In the rows, 128 means zero.
R: a few groups of rows, each row roughly a mix of its group's hidden directions; one row fits no group:
R (165 x 11):
[[116  88 151 201 127 142 131 148 113 128 121]
 [ 70 114 119 108 153 136 152 128 181 129 146]
 [148  94 108 116 125  58 100 137 128 152 123]
 [142 148  94  75 112 116 145  99 174 129 116]
 [112 132 119  59 105 123 106 109 134 147  88]
 [126 177 151 143 117 197 146 123 136 122 134]
 [114  54 121  97  98 136 125 107 117 125 142]
 [ 88 112  95 154 152  97 119 146 110 115 177]
 [158 199 129 160 137 116 103 144 113 113 127]
 [133  73 160 145 154 169 122 165 117 141 133]
 [102 182 138 154  90 116 104 160 110 107 119]
 [ 94 139 129 129 144 131 153 175 182 149 153]
 [114  99 125 178 138 132 143 173  98 153 158]
 [152 176 104  92 116 121 108  93 155 113  99]
 [133 130 158 109 145 124 167 143 197 114 141]
 [140 156 117 138 123  71  75 143 116 155 118]
 [148 148  73 109 148 141 134 104  99  88 102]
 [140  81 153 128 145 145 147 166 177 103 120]
 [ 73 134 130 135 176 138 153 141 169 114 142]
 [ 72 135 136 112 177 153 141 140 166 120 127]
 [158 165 110  78  92 120 113 108 147 131  96]
 [129 116 192 132 124 122 136 111 188 128 142]
 [142 163 112  99 142 110 160  65 120 140 115]
 [101  84 139 172 160 148 161 145 118 149 148]
 [183 113 152 108 150 132 132  98 179 118 122]
 [ 77 142 131 109 174 141 135 162 167 141 130]
 [130 137 109  80 155 135 116  74  87 117 122]
 [175  90 113 137  78 111 127  92 112 116 135]
 [121  89 156  89  89 160 150  99 149 144 131]
 [155 164 129  83 123 130 123  82 145 109  88]
 [189  91 120 145  98 125 120 101 107 101 124]
 [141 170 115  60 133 132 127  97 152 140 128]
 [ 92  89 155 158 118 111 107 162 160 154 113]
 [160 189 158 105 138 143 145 109 162 119 131]
 [180 118 128 124 108 127 114  80  77 117 124]
 [ 79 115 146 133 127 137 147 158 190 143 137]
 [ 78  81 149 152 144 126 116 149 107 133 165]
 [108 178 148 165 162 160 160 122 108 112 129]
 [158 108 166 164 122 155 160 111 139 113  83]
 [142 127 181 116 116 158 182  93 133 128 136]
 [ 94 166 116 147 147 182 155 121 119  93 130]
 [148  80 150 106 100 158 129 114 117  82 152]
 [124 174  90 102 157 107 141 124 127  77 137]
 [ 98 119 159 147 119 185 109 123  90 106 150]
 [141 111 173 133 181 151 135 146 138  82 124]
 [115 125 178 156 111 109 128 184 140 160 130]
 [ 88 103 141 160 170 142 138 166  92 142 128]
 [ 89 120 117 144 163 113 120 168  78 130 157]
 [119 118 165 173 162 166 136 154 131 144 164]
 [ 95  76 139 170 150 118 157 148 111 103 134]
 [ 87  94 128 116 125 191 160 123 149 133 130]
 [147 176 155 170 147 119 103 142  89 108 137]
 [ 85 111 151 140 172 140 103 106  81 138 139]
 [ 85 103 118 159  98 108  86 144 127  90 139]
 [147 156 101 103 146 114 131  81  75 123 145]
 [160 163 110 128 141 150 165  97 111  82 150]
 [148 167 120 108 142 140 139  78  77 107 137]
 [166 176  97  94 111 122 143 124 169 124 112]
 [101  90 148  94  95 151 153  96 144 161 127]
 [131 177 141 108 132 136 138  80  77 136 144]
 [119 178 103 145 150  83 103 130  96 101 119]
 [ 91  97 162 159 103 123 107 137 116 173 153]
 [176  91 109 145 131 110  91 121  93 107 103]
 [125  96 138 158 117 168  90 180 112 112 124]
 [102 115 143 115 148 154 197  97 132 111 126]
 [134 152 113 101 160 135 126  75  79 105 128]
 [147 154 123 156 156  67 122 136 110 167 119]
 [151 101 104 114 118  74  94 148 146 166 120]
 [113 147 100 147  87  74  95 136 100 140 121]
 [143 185 146 112 148 148 132  98  77 130 138]
 [ 81 131 127 132 138 128 162 153 186 139 156]
 [172  86 120 142  79 113 107 105 107 114 111]
 [107 145 128 194  97 119 155 151 124 123  97]
 [115 112 150 167  82 115  71 147 126 134 133]
 [141 119 139 106  86 131  96  72 128 145  90]
 [ 85 159 145 128 170 148 151 161 163 137 142]
 [113 143 134 122  89 190 151  88 113 122 143]
 [109  82 142 159 151 122 179 145 133  92 129]
 [112 109  93 138 127 122 106  94  62 150 125]
 [166 101 148 129 157  79 130 162 159 149 116]
 [121 166 108 133 103 185 112 123 117  82 141]
 [109 169 147 156 112 193 119 124 108 136 141]
 [138 132 149 117 137 153 134 140 190  73 137]
 [128 111 112 156 132 115 179 171 163  94 121]
 [123  86 130 197 130 129 158 155 127 123 143]
 [114 184 131 149 126 192 133 133 132 106 130]
 [164 131 141  87 111 133 168  95 157 114  93]
 [185 121 150 145  83 133 117 102  89 125 122]
 [151 160 103  81 123 129 152 104 157 131  83]
 [174 136 132 157 139  96  82 163 106 113 139]
 [101 135 121 151  84 110 116 116  83 177 116]
 [105  95 154 173 159 128 126 134  92 116 170]
 [141 181 109 131 158 136 158 102  96  95 150]
 [100 135  92 130 161 102 136 125  64 111 119]
 [136 111 149 112 150 169 166 132 179  94 125]
 [108 149 114 109 189 119 128  87  90 121 141]
 [170 102 106 142  86 107 114  95  95 104 115]
 [ 95 110 150 141 141 133 123 192 137 135 172]
 [163 148 138 103  72 121  87 109 152 129 144]
 [ 99 177 170 140 120 178 130 128 142 150 120]
 [118 147  76 130  83 129  79 122 111 131 150]
 [125 150 148 150 124 193 124 131 108  83 147]
 [132 131  99 139 117  97  57 159 120 146 127]
 [153 110 143 158  81 129 143 170 171 141 140]
 [165 165 117 105 110 134 128  93 154 119  76]
 [ 93 121 152 120 102 170 108 105  93  88 145]
 [115 172  77 129 102 106 108 120  83 125 119]
 [144 182 102  73 125 110 109 111 131 113 107]
 [ 83 137  98 144  88  88 111  98 101 125 125]
 [126 135  98 159 172 110 177 146 126  89 127]
 [145 155 106  96 132 134 130  73  79 106 127]
 [187 110 133 122  99 131  98 105  86 123 107]
 [128 113 133 165 156 120 170 172  88 105 115]
 [164 100 133 121 117 124  85  97  81 121  95]
 [150 126 146 150 112 134 102  54 129 112 108]
 [156 152 113 133 129 126 156  75  89  99 157]
 [160  76 120 109 141  82 137 148 162 146 119]
 [ 94  87 153 180 155 139 136 159 112 124 141]
 [167 145 126  94  72 110 105 109 134 119  97]
 [102 135  71 133  99 107  90 119  91 129 146]
 [151  83 172 126 158 118 134 139 180 120 137]
 [156 167 100 100 170 111 148 106 114  95 110]
 [141 184 125 113 145 115 149 103 129  78 100]
 [ 92 106 132 150  98 128 105 184 140 143 162]
 [ 77 137 136 119 119 197 134 126 147 108 125]
 [155 105 188 131 141 156 148 143 171 136 117]
 [131 148 118 137 133  68 105  98  79 142 115]
 [120 183 135 156 150  88  88 143 106 130 116]
 [ 61 149 134 112 154 130 140 152 162 154 135]
 [114  92 145 127 120 124 147 190  86 150 129]
 [167 182 126 101 147 111 150  87 135 121 110]
 [117 104 131 183 156 128 168 164 115 103 115]
 [170 177 100  98 114 127 135 103 165 124 111]
 [118 100 158 166  97 123 105 172 155 141 100]
 [124 104 181 121 156 123 169 129 169 151 143]
 [154 168 107 101 140 108 125 104  73 149 146]
 [ 58 143 146 119 123 167 132 101 113 110 123]
 [176 161 121 113 115 143 132  92  78 106 125]
 [146 116  84 108 134  55 122 123 129 121 117]
 [137 187  84  96 132 122 103 108 156 132 124]
 [ 63  81 123 131 155 115 128 135  97 130 120]
 [108 144 137 106 134 151 127  64  90 100 109]
 [173 173 146 165 117 114 106 130  98 156 140]
 [115 126  67 109 114 107  79 151 147 119 116]
 [140 163 100  88 151 120 122  91  76 129 133]
 [ 80  82 153 160 156 135 126 144 101 135 149]
 [154 184 128  73 131 134 129 142 142 117  96]
 [108  85 113 156  94 153  96 170 108 141 129]
 [124 129  92 148 104 106  86 106  83 105 100]
 [160 131 108 108 111 129 126  69  83 101 124]
 [121 100 148  89 103 157 176  89 147 122 129]
 [155 158  92  97 155 158 153  89 104 122 113]
 [103 141 108 136 123 193 120 135 124  76 139]
 [127 114 139 161 103 122  58 141 125  92 131]
 [ 80 116 112 153 101 151  95 158 113  90 144]
 [127 123 151 164 185 141 160 139  88 113 142]
 [183 109 120 135  93 129 114  93  93 100 112]
 [132 115  89 134 161 103 138 166 171 162 108]
 [121 101 176 167 111 104  88 163 137 122 126]
 [131 153 105 141 130 131 129 130  67 106  75]
 [132 104 174 168 129 143 135 182  98 127 133]
 [144  80 122 108 131  79 141 131 153 174 118]
 [149 163  82 126 134 114 144  96  88  90 136]
 [114  92 138 163 113 144  71 157 102 132 145]
 [138 174 100  73 117 121 115 118 165 125 105]]
which group is each row in? (one row of each group first):
[165 113 133 130  69 122 127  79  97 124 131] => (95)
[154 106 168 113 172 128 175 108 150 137 109] => (115)
[100  74 141 166 138 119 149 157 103 125 159] => (116)
[100 172 140 142 110 182  87 141 124 113 131] => (103)

[142 120 119 149 125  97 154 163 159 163 179] => (95)
[ 89 110 162 160  88 128 109 159 161 109 136] => (115)
[147 117  80 115 129  83  91 161 156 130 114] => (103)
[171 124 157 114 169 143 145 167 168 114 128] => (115)
[143 160  99  97 163  99 172 109 127 105 105] => (115)
[ 62 123 102 128 121 172 121 112 102 108 134] => (103)
[139 162 114  77 111 127 102  85 159 129 104] => (116)
[154 136 118  76  85  88 110 108 106 118 141] => (116)
[109  82 161 142 123 135  94 161 158 139  92] => (95)
